In the rows, zero is written as 100.
M: 3 groups of rows, each row roughly a mix of its group's hidden directions; some rows fit no group:
M (114 x 10):
0:  86  92  83  85  68 102 149 111 133  93
1: 129  88  66 130  93  74  93  96  60  98
2: 107 101  87  99  70 118 134 107 112 152
3: 118 104 104  58 102  67  96  58 117  89
4:  88 100  97 133  70  50 111  77 107  88
5: 113  85 116 158 105 127 101  88 112 119
6: 101  66 114 119 117  54 104 109  72  78
7:  88  83  92  78 137 101 107 100 126  51
8: 123  88 108  89 100  81  40  93  93  77
9: 133  95 115 104  94  61 118  76 114  62
10: 102 121 105 116  60 135 109 100 116  61
11:  84  94  99 134 109 144  72  68 100 112
12:  90  83 123  57  93 110  86  92 146  90
13:  54 115 119  99  97 112  54 110 117  88
14: 125  48 105 117 119 100  88  69 105 116
15: 106 126  62  50 108  91 118  93 113 111
16:  89  94 118  83 102 142  71 106  79  60
17: 107  90 114  78 130 145  85 132  85 116
18:  97 138  89  68  96 130  72  74 117  84
19:  57 102  72 107  94  70  84  75  92 130
20: 103  83 110 128  92 149  63  97 120  98
21: 125 104 104  79  87  79 142 103  61 120
22:  77  87  66 103  61 105 118 122 133 112
23:  88 130 130  92 121 112 122 117 136 127
24:  80  98  83 151  80  87 110  73 111 125
25: 120  81  90 105 105 127 161 106 105 108
26:  96  74  87  77  94  74  97  81  47  87
27: 121  97 100  52  99 128 121 123  75  83
28: 107 127  83  89  81 108 121 101 134 147
29:  95 126 103  74 148  87 135  87 105 115
30:  72 105  88  82 106 121  74  65  62 117
31: 118 129  73 121 135  74  96 110  96  67
32: 138 132 127  73  79 110  98  74  88  90
33: 114  72  79  96  97 109 155  95 110 128
34: 135 114 125  70 122  90  65  92 122  89
35:  58  77  85  77  86 113 135 121 106  81
36: 109 121 136  80  57  94 114  76 109 122
37: 105  59 123 106 123 141  97 112  74  87
38: 118 110 143  70  77  97 101 117  62  95
39: 101 140 126 129  93 100 110 105  74 138
40: 146  63 117 128 125  91 100 101 111 108
41: 146  75  92  59  90  82  88 109 115  92
42:  82  79  78 145  91 103  73 105 111  64
43: 100  93  87  66 121  45  99  80  93 109
44: 130  87 117 137 132  72  96 103  92  71
45:  69 130 113 114  79 101 110 129 111  59
46:  78  82 102 121 115 100  70  53 104 129
47:  99  72 118 150 110  69  88  77  91  99
48:  75  90  86 105 122  60  71  65  84 109
49:  96  96 104  83 100  65 101 128  73  51
50: 142  97 111 119 102 130 106  79  84 139
51: 137 117 123 128  69  84 100 132  92  87
52: 114 130 134 103  80  86  53 106  87 111
53:  68 146 102  97 116  61 104 115 117 100
54:  80  90  98 134 118 113 104 118 119  49
55: 120 118 128  64 137  90 111  82  74 108
56:  88  62 116 105 115  74  94 115  60  71
57:  88 115  90  45  83  95  61  89 101  95
58:  70  84  63 123  85 100 107  62  80 116
59: 110  92  64 135  63  91  86  99 118 128
60:  69  81 125 140 104 119  84  84  94  69
61:  75 148 102 142 106  95 112 118  85 103
62: 109 116 113  70  64  54 114 106 116  88
63: 151 101 100 140 109  93 127 110 101  84
64:  90  78 122 111 120 111  51  65  91 100
65: 113 137  73 109 117  55  97  94 119 119
66:  76  73  51 102  76 104 117  92 110 127
67: 104  87  85  91 128 108 133  65  69 128
68: 101 105 117 125 110 116  84 154  79  76
69:  98  53  63 103 113 117  95  81 119  75
70:  89  72 118  42  78 109 108  90  91  95
71: 124 114 110 128 132  94 138  89  66 108
72: 114  86 125  74 112  89  83  93  61  59
73:  79  81 110  75 113 119  66  57 106 121
74:  99 114  98 138  72 103 137 137 114 106
75:  57 124  74  95  83  86  93  74 116 130
76:  78  90  67  94  91 119 105  70  52 109
77:  97  47 105 116 130  92 103  73  77 113
78: 112  84 103  83 136 133 139  98 124  85
79:  77 127  92 108  87  63  77  92 139 119
80: 146  92 101  85 112 105 143 128 103 114
81: 114  85 116  71 126 145 115 100  68 105
82: 138  98 105 135 115  78 103 107  86  58
83: 145 118 120 134 100  90 111 112 124  76
84:  73  94  88  67  94  48  92  80  86  99
85: 148  64  89  72 100 114 105  92 125  90
86:  86 105  59  84  91  92  85  66  71 131
87:  86 107  60 132 143 108  88 105  77  96
88: 106  82 150 128  83  89  85 112  93  69
89:  89 106  97 140 122  55  69  94  88  97
90:  79  94 120 118 118  99  49  65 103 109
91:  79  72  86  70 131  77  86  78  74 117
92:  41 133 100  89  80 108  99  93 117  96
93:  61 117  99 106 123  87  96 119 133  62
94: 128  61  57  81  81  92 108  85 110 110
95:  65 138 124 100  94 105 112 124 135  88
96:  61  95  74 139 100  82  91  97  72  79
97:  94 119  78  74  77  79 126 110 140 122
98:  75  99  86  63 101 148  94 115  88 124
99:  81 132  49  94  91  74 122 111 101 104
100: 125  63 100 120 138 113 113  71  91  80
101: 112 104  82  94 119 121 108  92  41 123
102: 102 131  93 121  74 148 111 125 117  96
103:  96 112 131  95  96 102  60 124 125  61
104:  60 108 109  86  93 100 109 138 126  65
105: 148  81  82 111  96  95 108  72  73 127
106: 110  67 145 107 129 133 101  99 109  87
107: 115 129 133 118 125 127 105  86  89 136
108:  62 100  78  82  97 117  97  59  86 131
109:  84  99 104  54 100 106  91  78 139 130
110:  94  86  66  73  74  70 139 108  90 110
111:  97  79 111  83 133 113 135  97  74  63
112:  88 103  50  77  78  99 121  82  78 123
113:  92 116  94 131  58 139 121 113 116  97

one row of each group, then the others: which group is each in?
 87  71  66 103 120  65 125  79  77  96
A
 74  85 127  90  96 121 124  99 152  95
H
 83 104  93 101 142  95 123 110 131  58
Z

124  86 101 121 128 120 144 105  81 127
H
 99 104 106 131  88  51 106 122  90  65
A
 86 108  79 117  85 106 102  75  93  41
A
 92 102 128 163 122 102  92 102  93  91
H
 98 114 112  56  81 131  94 119  95  63
A
 93  51 118 121  75  97 129  79  90  86
A
111 104 114  88  70  74 122 120  99  49
A
73 87 82 79 72 97 62 70 90 77
H
 88  81  87  80 129 110  92 106  61  57
A
